Rotation paths and how fast each direction turns (degrees a step):
Each turn is a multiple of 5 degrees from 10 to 175, or 0.
Each row of a path follows its step; steps can be skipped.
Rotation 1:
step 0: [10,-113,-104,387,-105,-90,-38,218,43,157,221,-119,-70,-265,213,-381,-17,223,24,24,189,159,278,4,-15,12,149,-163,51,86,15,66,205,-8,-73,181]
step 1: [173,82,56,254,210,147,359,118,-41,152,-180,113,-63,66,-16,11,241,126,129,3,96,-10,25,37,30,-36,-3,-268,-73,148,-194,78,-277,0,-327,-335]
step 2: [-309,-292,-244,27,131,65,-153,119,-182,86,-49,-163,-278,-102,79,-311,223,279,35,-61,-96,29,-48,119,-23,309,-217,2,23,163,-162,-103,9,17,-3,117]
step 5: [-171,-167,-166,-11,69,-64,30,36,-16,264,-61,152,-18,-34,-91,-463,-288,388,49,26,68,-11,-154,151,-86,176,-271,-113,162,193,-71,-84,21,-30,-147,16]
step 6: [77,-103,165,303,-36,90,68,188,-118,56,-37,223,-33,-247,-272,20,252,210,128,-145,21,256,189,46,-312,-152,198,-180,12,133,-127,-11,-80,22,124,197]
step 7: [-62,214,-273,-7,-174,69,-112,85,79,195,-93,-10,-25,-53,-6,-186,165,414,-114,-116,-20,72,70,76,109,-87,-351,-100,-161,44,-117,198,-194,192,-106,-319]
step 9: [275,276,42,69,-51,146,-105,227,-27,205,-165,15,26,-371,82,58,74,317,49,-73,-127,194,10,98,-248,-19,58,-23,123,223,-278,-4,-211,27,171,38]
step 10: [-247,-11,61,31,-179,34,-37,99,3,27,-87,-63,34,-154,-14,-239,20,494,-3,-32,103,13,53,-27,152,3,-31,-304,-310,-178,-138,288,204,109,-285,-83]
step 11: [174,7,-263,161,197,172,287,119,-433,431,-64,61,98,-134,-14,-84,43,172,161,99,170,91,-136,43,11,-140,-85,-80,86,-80,-45,-140,-76,-79,-15,147]
step 13: [45,-74,17,70,142,45,309,145,35,289,102,15,-228,-158,37,-28,124,365,13,33,219,-174,-2,67,111,78,-48,-184,-37,-249,-279,301,181,237,-43,-107]
[-66,-41,28,69,81,-34,-43,24,15,12,-153,16,5,-49,-15,42,-41,9,-12,26,32,125,-50,-10,-17,93,-7,117,71,32,44,-13,32,-50,94,16]
115
[-86,4,31,-67,0,58,-5,-89,-98,79,-17,19,-31,-9,-22,8,55,20,-61,100,43,-34,-3,41,94,-65,29,21,42,74,41,-80,37,-58,-45,-121]
115
[-16,49,3,42,57,-65,-42,10,83,-27,-64,-52,50,-45,-41,29,56,-37,-34,-11,41,-57,98,43,-33,-127,-14,30,75,-12,-99,110,68,-36,-66,-40]
120
[51,29,34,18,-5,37,-30,-66,76,-16,51,24,-20,-66,61,-52,47,29,35,37,28,-45,10,-76,-128,-71,-23,-1,-46,91,24,-63,65,-116,112,42]
120
[-46,18,2,13,-19,70,23,24,140,-61,-17,18,-3,-31,-2,7,18,-51,22,24,-74,78,-98,71,93,-26,3,-34,-111,17,-118,-19,-9,-28,53,-99]
130
[-49,134,55,-21,22,27,82,-48,86,52,-99,-102,-50,44,-68,-31,-89,7,88,-44,-12,5,10,-55,-54,-29,-11,-25,16,-11,46,-84,-28,49,-41,-32]
175
Rotation 2:
step 0: [-117,-69,-62,315,-124,90,-171,8,203,189,108,302,-190,16,36,-90,83,-95,-131,-72,288,36,329,55,7,-357,-190,122,183,159,-213,39,-236,-12,-19,22]
step 1: [186,-9,-144,-84,-205,50,53,75,173,139,-204,-248,-430,-186,51,1,48,173,-292,70,174,34,-135,105,-71,264,-225,68,-36,274,7,-236,55,-12,13,-139]
step 3: [-18,-192,171,-233,10,5,-347,11,-259,-136,16,-101,-74,-33,101,-64,92,262,111,2,-260,-201,129,-56,217,77,-22,-25,-71,-196,-387,70,-73,-45,-270,249]
step 5: [-133,-1,300,347,-173,135,42,177,-107,-84,-110,-333,340,238,-116,64,-176,104,17,75,80,-39,-240,132,7,163,-19,136,-38,127,210,106,191,-69,-29,-177]
step 6: [99,-14,85,250,-66,-77,172,16,-138,-2,181,198,314,-107,-90,-43,-84,-37,-298,277,-222,341,129,-74,248,-290,159,93,88,203,-121,37,41,101,42,74]
step 8: [-126,336,-242,-67,-30,159,129,55,286,226,167,127,-140,-15,-201,-44,-96,-214,35,-9,65,-71,98,-64,116,320,-132,-36,-143,-168,242,139,131,293,-10,178]
step 9: [-68,-348,-196,64,-83,-1,93,-28,144,-127,295,-226,56,-223,135,-90,139,220,402,95,-33,-78,-99,-256,193,79,-96,4,-274,-133,-9,108,17,28,159,-155]
step 10: [41,-170,-176,-265,123,-189,-69,-71,-228,-19,185,14,120,-334,30,251,34,-151,15,-90,4,-35,275,111,-78,-43,381,244,-60,-164,136,-173,-11,-237,-31,-121]
step 12: [115,-110,-60,242,-57,-27,142,-90,-57,194,90,19,111,254,-29,-372,-351,-14,-192,-170,-25,329,-80,75,-189,109,-17,-84,-10,-246,-197,-191,-94,223,-68,-139]
step 13: [-28,-58,-43,-140,-142,-93,136,-206,178,-8,-375,-71,167,-3,146,-150,74,-309,8,276,-175,158,-357,-52,-26,-136,-135,41,90,35,-99,-28,-295,-273,111,-99]
[-12,115,-18,80,-8,58,6,41,106,51,30,-30,15,21,83,54,4,58,-11,-14,-26,-126,28,68,-60,36,0,-47,57,-22,-6,-122,-42,99,-22,-14]
100
[-71,15,23,0,-157,1,69,-48,105,11,16,127,-67,42,84,11,-19,-25,-82,13,-38,51,-45,-8,-28,43,40,28,32,81,-60,67,33,-27,0,-18]
55
[-14,-39,42,-53,5,26,59,12,1,-25,73,11,13,75,-65,-92,12,68,-25,-32,-57,-20,-65,36,36,-29,7,-23,-35,8,86,76,-28,156,-37,-145]
110
[60,48,-16,108,37,-84,-14,-60,-31,52,38,26,78,22,30,-14,-108,19,13,-37,-5,-67,-74,-43,7,50,-65,-47,-113,40,-56,53,119,19,46,-16]
110
[4,-34,-24,75,-81,-59,-4,59,-46,-5,-68,44,27,20,-28,62,-34,-12,-34,-25,-41,36,-78,94,0,-118,-92,52,101,-125,9,-10,61,46,46,-2]
55
[-69,78,-34,-84,24,-81,-54,-20,39,-5,-88,-1,87,29,-73,69,-17,-111,4,-14,-3,-78,-28,46,-28,71,-10,17,46,56,108,39,-6,-61,-34,-81]
125
Rotation 3:
step 0: [-187,194,231,35,-101,58,184,-215,226,181,82,149,-152,-37,-234,-7,4,108,57,93,-256,199,11,-120,-324,53,360,-70,-150,111,23,81,148,43,-45,91]
step 1: [53,-9,63,83,-31,-64,130,-37,-230,-373,-214,234,-53,155,179,7,44,167,378,37,-22,-124,-107,-123,213,-89,-157,105,114,200,50,148,231,199,66,-27]
step 2: [35,-116,41,116,-113,-48,82,-210,-306,62,282,131,-156,-337,-108,-97,-79,73,-143,-19,77,-177,-35,-81,-252,37,136,-351,-75,-29,-223,223,20,-129,-77,-55]
step 3: [208,219,73,128,109,26,-41,176,17,-301,-177,-51,139,-298,159,156,-102,200,172,47,149,187,-87,-138,240,155,-17,-223,128,104,131,-132,-187,75,-146,-29]
step 5: [-9,34,-163,134,-18,54,21,-161,-133,14,-95,-101,156,-41,360,119,65,100,-101,280,132,301,135,275,154,145,77,35,57,-70,263,-233,72,-291,-74,84]
step 6: [-92,59,61,125,16,6,-30,-238,146,91,-182,39,-273,240,-119,-94,-180,-115,-222,-281,-287,176,181,-128,-93,305,-115,144,25,127,-63,-27,-180,-51,96,-155]
step 7: [-18,56,-400,-56,125,114,32,-232,-24,-130,156,103,339,298,193,190,198,-48,45,-83,-28,-136,138,81,200,66,-191,-130,68,-45,9,90,286,1,-6,63]
step 8: [83,-26,98,10,142,-225,263,-38,40,245,-29,-108,51,132,-358,-40,-210,-28,-288,-3,74,21,15,-23,89,239,267,-158,104,-85,-253,202,-57,46,253,34]
step 11: [-129,-168,141,358,-79,-63,-45,-102,70,-210,91,216,-44,-135,196,7,117,184,313,113,193,247,-46,9,-207,75,234,-142,-71,126,113,59,158,-156,100,-1]
step 13: [-7,-33,-269,139,-60,-46,-127,-23,-3,-184,211,181,138,-361,186,-125,220,71,-111,-102,-14,-58,-46,135,285,16,186,-342,-19,-5,-37,-16,14,-87,-94,-291]
[-26,-17,-18,-116,-43,-62,-15,-65,-92,55,13,27,-60,13,-120,-36,-32,-72,79,-41,5,63,68,-12,-38,3,79,-25,7,-38,-32,-20,-89,37,-8,-122]
170
[3,9,-75,99,-11,-78,91,-20,44,31,-38,-42,-86,-92,16,-29,35,29,27,-34,-11,-13,57,-31,-23,-35,-91,-37,92,-149,36,-85,12,43,-32,-1]
35
[66,-10,-69,23,18,33,-6,30,4,130,29,-31,1,-55,-103,-88,62,-9,64,-29,51,21,-39,-19,112,28,46,47,-6,92,13,-68,-14,4,-53,125]
70
[-61,16,9,36,61,-106,-51,10,-13,-3,-59,-19,-64,-18,-2,33,57,-138,21,109,-61,-78,80,-9,-30,10,50,33,59,99,54,26,35,-66,-66,20]
70
[40,138,-47,-144,-18,33,75,7,-91,-14,-50,-105,-19,12,25,71,56,-4,-50,43,5,85,-36,-62,-36,-19,25,-65,25,18,32,-32,60,18,-5,57]
155
[-51,-25,25,50,-25,-4,18,52,12,76,30,-67,-42,14,-71,-98,49,-3,-114,43,-87,31,-45,-101,-36,0,-70,-69,-74,46,-95,10,36,-53,19,-83]
170
[-11,34,-59,-6,41,-67,38,-62,7,62,18,14,66,-3,-2,-43,-63,-15,-26,61,-69,-3,-29,74,-36,70,-31,41,-29,45,3,30,92,218,2,-6]
45
Rotation 4:
step 0: [-133,82,116,-6,161,-6,157,-347,133,-93,179,-294,181,-33,123,179,-59,97,-311,144,165,-36,68,-43,52,63,-69,166,132,70,277,38,-232,-327,131,206]
step 2: [-232,136,-18,101,-86,-98,-69,80,34,-86,-427,145,59,-219,123,367,324,-72,110,-37,111,61,-93,79,-94,29,58,223,58,-316,196,76,122,-23,-178,6]
step 3: [-25,340,-107,14,-46,-78,142,50,-17,197,-289,89,-276,-64,43,-262,-240,100,-106,222,29,-283,206,-35,-263,11,152,91,91,59,-176,192,-80,-112,-105,-204]
step 4: [90,-300,-161,-148,21,-174,-126,407,-359,249,37,230,-147,117,15,39,135,-1,-159,186,-72,332,-92,121,-159,14,-103,-145,-49,72,-48,76,23,29,-42,-122]
step 6: [-57,-40,165,-195,7,57,142,125,97,4,122,-86,221,259,43,-269,-409,-227,-88,-91,-248,142,-113,-224,236,-143,118,-79,-242,-88,-115,76,-169,132,-119,-42]
step 8: [-142,261,10,-166,-234,33,-29,-316,21,-2,36,-198,-109,-23,-40,-90,134,-73,261,-218,-94,-224,137,-160,143,83,-81,-331,131,-130,-286,-204,189,-123,23,151]
step 9: [-55,-183,3,-203,-37,169,198,-23,-70,-268,-65,-11,-188,-219,-307,344,-150,135,-345,72,-24,100,3,-211,113,144,20,-94,236,-246,161,36,77,-65,121,-14]
step 10: [326,-18,73,289,183,18,-133,44,-156,-122,-301,-62,-103,-153,-120,-23,135,12,141,100,321,-224,123,-90,56,83,23,-121,104,317,34,19,-145,111,352,38]
step 12: [65,-168,-206,-40,102,244,5,-17,257,262,-15,235,50,-215,37,2,-136,179,-154,16,65,-242,58,223,112,-5,125,457,-94,224,50,43,-18,19,-125,-194]
step 13: [6,170,19,77,-155,42,-279,108,-38,210,-53,-25,-166,322,-72,-110,122,-204,109,130,29,227,59,426,237,-61,113,41,-156,-7,-168,140,187,290,-169,6]
[47,33,-42,0,9,-25,41,-1,32,10,-2,-118,9,19,12,-5,179,46,3,-15,89,-46,-73,20,-7,34,-55,-39,-2,-43,-15,58,-29,154,-75,18]
130
[110,0,63,-76,1,3,62,-13,45,60,-53,125,92,-40,-7,110,87,62,-50,-83,30,79,1,37,-28,-19,54,-8,-2,-2,5,-65,-56,-17,41,-10]
145
[73,77,-100,-43,59,-101,56,2,-35,10,-11,20,-5,87,107,15,-16,-110,24,-15,34,56,30,-85,-11,58,-56,63,43,-63,45,-11,-23,-61,-28,-72]
20
[-50,-19,17,28,42,18,-18,43,11,-141,-104,48,-31,-3,42,78,98,-44,-100,17,-11,-123,57,-59,-39,67,13,-5,75,-5,-81,4,-6,-30,33,23]
45
[100,-61,58,-45,102,52,-23,64,-26,-72,50,-28,95,-13,80,-43,-5,-4,40,32,-46,-37,-51,46,56,-16,-46,44,19,34,22,50,-130,-69,-18,84]
65
[1,-3,3,-26,25,-89,47,16,-8,-71,-51,-63,54,-43,42,-99,-36,108,-6,-47,50,-26,74,70,29,-64,-51,84,60,36,-68,-68,75,27,72,-80]
155
